Each row is where one point has got to under a steady rotation. How many steps took it there?
The counts run from 0 to 676.
[137 128  89 146 156 157 126 121 103 148  85  99 124 128 151 159 162 130
 134 126 110 124  87 162 136 118 119  42 156 111 171  57 112 129  87 106
 134 144 104 137 112 139  93 116 112 150 106 120 131 124  86 115 115 129
 154 179 119 121] -> 153
[111 159 118 118 146 113 132 159 103 145  73 125 121 116 144 167 164  84
 134 117  73  97  96 148 112 158 115  33 136 138 140  97 109 136  92 105
 151 161 129 118  93 158 116 128 125 145 126 110 116  93  91 104 139  95
 144 162 126 112] -> 379
[102 182 113 148 169  98 157 154 133 149 135 141 131  89 139 149 156  92
 109 128 169 140  63 174 136  94 109  84 130 155 158  87 151 126  93 127
 125 130 142 117 104 148 103  92 131 115 136  92 110 162  77 141 124  84
 147 155 138 129] -> 234
[120 126 123 159 165 101 144 156 124 162 121 155 158 120 141 152 145 132
 112 112 131 104  66 144 109 128 100  53 111 135 140  97 147 123 111  90
 147 143 166 142 120 182  83  89 138 132 111  98 128 129  71 110 113 111
 120 167 153 140] -> 207
[ 90 157 113 146 147 114 177 168 114 168 116 133 143  83 104 156 146 120
 120 132 160 148  56 151 111 113 126  76 148 136 166 123 157 116  80  90
 134 153 114 137 103 142 141 117 102 115 121 123 129 108  66 111 139  79
 113 146 135 148] -> 476
[ 95 163 106 116 155 120 110 167 130 144 124 131 159 128 126 115 168  87
  92 142  97 175  83 150  89 115 109  55 134 148 153  78 166 142 112 145
 133 158 117 136 105 148  91 117 153 130 112  90 121 135  92 127 113  93
 132 131 123 151] -> 342
[ 91 139 113 130 129 144 123 136 104 136  90 130 113 139 140 160 133  90
 169 147  97 129  42 139 141 100 103  59 141 127 149  75 141 117 101 135
 155 139 125 157  82 139 131 149 155 147 139 121 153  94  84 105 141  73
 111 144 144 121] -> 471
[ 88 155 127 138 151 140 160 150 124 160 112 127 146  95 101 154 153  87
 140 142 132 141  55 146 134 123 115  64 166 168 145 133 133  86  69 112
 157 137 131 136 107 130 136 132 122 139 129 120 112 140  83  92 156  93
 126 178 139 120] -> 507
[133 122 106 117 147 119 153 152 105 160  73 144 141  63 128 144 148 126
 120  93 143 125  89 150 120 139 105  77 142 122 165  84 151 130  78 116
 130 158 115 111 107 162 103 106 105 106 101 120 114 163  65 150 111 124
 122 166 139 134] -> 488
[ 90 162 109 144 201 108 140 166 121 173 135 118 152 114 130 145 172 111
  95 146 125 170  74 142  96 125 110  80 121 132 132 124 122 139  98 144
 147 155  96 128 121 158  89 110 150 136  83 116  99 149  97 120 139  96
 130 178 136 152] -> 366
[112 162 104 139 157 115 128 179  81 137  96 129 132 141 180 159 187 138
 122 135 113  86  79 145  98 142 126  78 112  96 122  96 132 136  92 111
 153 152  99 130 118 159  86 123 130 130  92 102 127  95  80 125 127  83
 162 186 120 115] -> 21
[115 133  90 122 142 165 121 133 121 166  97 106 119 109 125 149 169 110
 136 131 118 162  47 139 110 100 111  80 182 120 186  78 132 114 101 134
 139 152  80 140  95 103 133 135 135 122 112 106 133 116  92 114 132 107
 157 162 128 136] -> 614
[ 91 162 129 134 173  90 152 179 125 150 102 145 129  97 161 156 167 114
  85 100 153 102  78 151 116 151 104  69  98 135 142  96 132 139  89 122
 131 151 134 108 117 169 106  99 152 115 117 105 105 145  86 154 138  92
 125 155 149 119] -> 628
[149 150  88 139 150 116 146 156 118 142  90 120 129  88 155 134 163 127
 121 132 148 158  83 147 114 129 120  60 167 149 166  80 143 136  90 108
 130 174 105 131 113 163 111 115 101 117 119  94 129 145  66 137  98  90
 146 147 124 122] -> 182
[ 97 155  83 124 187 136 116 180 102 158 108  94 135 150 154 127 175 113
 103 128 109 150  74 139 109 140 114  68 123 123 145 105 108 162 100  99
 133 161  78 148 113 146 106 126 128 128  90 123 116 106  92 112 137 122
 135 169 121 147] -> 585
[113 157  91 123 153 125 156 135 120 158 111 133 144  77 122 145 156 108
 136 135 130 146  87 144 104 110 108 104 155 132 140  73 180 114  74 146
 135 136  93 116 120 156  87 150 164 114  97 112 120 183  64 127 111  75
 131 184 119 129] -> 59
[100 130  94 115 128 139 151 153  96 151 109 134 121  78 128 153 137  95
 150 141 128 116  62 148 135  92 111  93 129 119 165 100 168  87  80  99
 148 117 122 129 121 117 114 127 130 118 120 122 148 122  54  93 130  87
 148 176 120 128] -> 416
[ 98 158 121 130 145 113 150 162 102 145  71 115 137  95 124 170 136  95
 140 131 138 127  35 153 145 142 101  65 141 136 170 125 137 129  80 110
 153 156 109 127  86 132 156 130  94 125 141 131 124 115  66 117 148  88
 124 143 144 140] -> 106
[ 92 135 135 140 163 120 106 120 134 155 117 145 159 126 137 147 131 101
 115  91 122 121  62 148 110 127  90  64 111 125 145  37 148 137 125 145
 124 144 143 133  94 173  81  92 172 143  98 100 120 124  90 129 116  87
  99 129 139 151] -> 68
[ 89 151 118 138 154 115 138 157 120 138  93 150 166 103 117 135 133 124
 132 127 131 111  73 171 136 104  98  66 119 129 150  61 174 115  82 128
 144 135 149 156 106 194 100 134 164 131 154 125 135 150  61 119 116  84
 104 153 156 113] -> 230
[109 119 125 142 160 162 132 106 111 147  91 121 122 120 157 178 140 124
 147 129 142  87  36 162 153 105  91  73 123 108 164  85 130  88  87 125
 143 129 133 124 114 137 121 120 138 131 121 115 129 127  90 124 149 104
 149 179 156 104] -> 296
[115 146 127 117 111 127 114 103 109 139  86 128 131  91 144 153 142  69
 153 111 110 135  69 166 138 115 113  53 161 147 161  62 136 110 108 156
 139 145 113 103  96 135 131 128 135 132 120 100 124 132  96 130 126  69
 130 139 138 118] -> 70
[103 130 113 144 124 123 138 161  96 163  96 135 129 127 132 180 153 118
 165 137  91  99  72 135  97 126 114  66 133 101 144 104 131 122  88 110
 152 156 112 126 106 154 114 158 135 149 118  97 132  72  78  84 150  79
 141 161 127 128] -> 109
[127 123 103 137 164 125 118 143  88 157 106 137 140 100 147 139 143 102
 115 117 122 148  60 125 111 112  99  88 147 153 143  72 181 121 136 115
 151 134 133 147 127 148  86 122 158 110  72  96 141 135  63 121  98  80
 129 145 121 161] -> 580
[118 161 113 147 173 103 148 154 128 134 129 135 135  99 142 144 157  87
 108 136 136 171  64 151 119 122 107  62 150 173 123  86 158 124 104 121
 140 140 160 141 118 159 104 108 154 127 142  89 131 160  81 128 112  62
 137 160 144 121] -> 572
[121 151 102 122 172 118 110 171  88 153  81 118 147 159 177 135 158 137
 112 113 114 128  61 136 117 165 123  99 120 115 140  77 129 137 110 130
 153 168  86 131 105 154  99 122 109 125  92  86 114 106  92 147 117  96
 130 151 129 155] -> 553
[116 164  92 128 167 102 158 180 115 160 115 136 152 111 145 135 192 118
  83 140 143 143  79 135  90 124 126  89 132 140 139  87 159 111  90 116
 134 153 107 121 118 153  92 121 142 119 108  87 106 165  82 137 114  81
 159 175 133 119] -> 453
[122 112 104 122 141 164 114 108 114 149  77 126 118 102 140 148 143 128
 152 112 105 109 106 168 132 116  93  50 141 113 160  47 114 112  81 134
 138 145 118 115 106 140  90 129 159 142 122 124 116 140  93 122 131 118
 131 180 149 110] -> 459
[ 97 139  91 124 187 143 112 163 101 158 107 107 139 140 127 131 175  97
 108 124  97 162  69 114  86 170 115  53 151 143 136 102 132 133 111 126
 144 144 106 141 119 141 101 138 151 125  90 115 117 124  94 106 136  93
 118 166 149 161] -> 279
[126 149 100 122 167 103 128 155 101 136  82 121 156 112 160 131 167 135
 121  96 143 153  50 129 122 146 123  97 147 130 150  83 152 137 110 125
 158 148 107 129  95 162 116 111 115 104  94  94 125 147  60 155  89  88
 122 145 128 151] -> 552
[ 75 139 114  92 171 135 106 172 125 154 103 136 156 126 125 117 172  84
  90 128 112 149  80 137  90 138 110  56 126 156 146  97 156 127 107 119
 143 149 117 131 107 134 103 132 156 118 100 105  97 156  89 119 113 113
 103 156 150 156] -> 648
[108 157 120 129 144 137  99 121 101 130  95 103 116 142 150 155 147  82
 141 128  86 133  73 169 130 109  91  41 130 118 148  54 116 139 114 146
 141 152 116 146 105 138  98 132 151 144 123 115 131  96 110 117 143  80
 143 145 131 118] -> 101
[ 98 175  90 124 147 127 133 164 114 146 108 124 153 150 121 145 188  98
 113 120 104 105  98 156 103 139 132  54 120 129 162  79 121 140  98 102
 140 146 111 145 114 160  95 109 117 148  88 118 115  92 100  97 137 109
 123 162 134 154] -> 315
[101 140 132 142 137 144 111 142 140 141 122 141 125 139 152 166 156 105
 127 147 115 101  61 171 129 102 114  50 111 121 162  57 130 104  93 143
 142 144 113 127 108 139 119 123 167 140 151  93 113 117 132 125 156  95
 142 167 154 101] -> 232
[ 90 123 118 136 148 115 142 112 129 148 114 136 144  90 111 153 119 113
 127  93 142 143  73 169 137 112  88  47 149 125 180  62 143 128 111 138
 122 128 148 135 112 170  91  99 147 112 108 139 120 156  68 127 116  91
 105 130 143 139] -> 67
[103 149 136 126 182 104 137 151  88 138  87 143 153 102 179 148 144 123
 104 127 138  89  68 156 147 124 105 102  87 113 138  99 162 145  97  97
 149 128 132 111 127 167  94  80 121 124 105 113 122 143  64 131 134  84
 136 172 136 112] -> 326
[115 159 109 129 141 153 142 170  92 131  78 104  98  92 143 163 178 103
 142 144 107 139  71 147 125 127 112  78 153 152 140 108 137 117  79 112
 145 148 106 137 111 122 128 153 138 124 153 113 135 111  68 113 141  91
 155 167 127 109] -> 50
[113 130 103 127 123 141 121 110 120 160 100 145 173 108 110 150 138  96
 166 142  88 131  62 148 133 113 104  65 165 148 149  54 139 104  96 142
 154 162 113 122  96 129  90 158 148 150 123 108 124 134  85  96 130  87
 108 157 137 130] -> 340
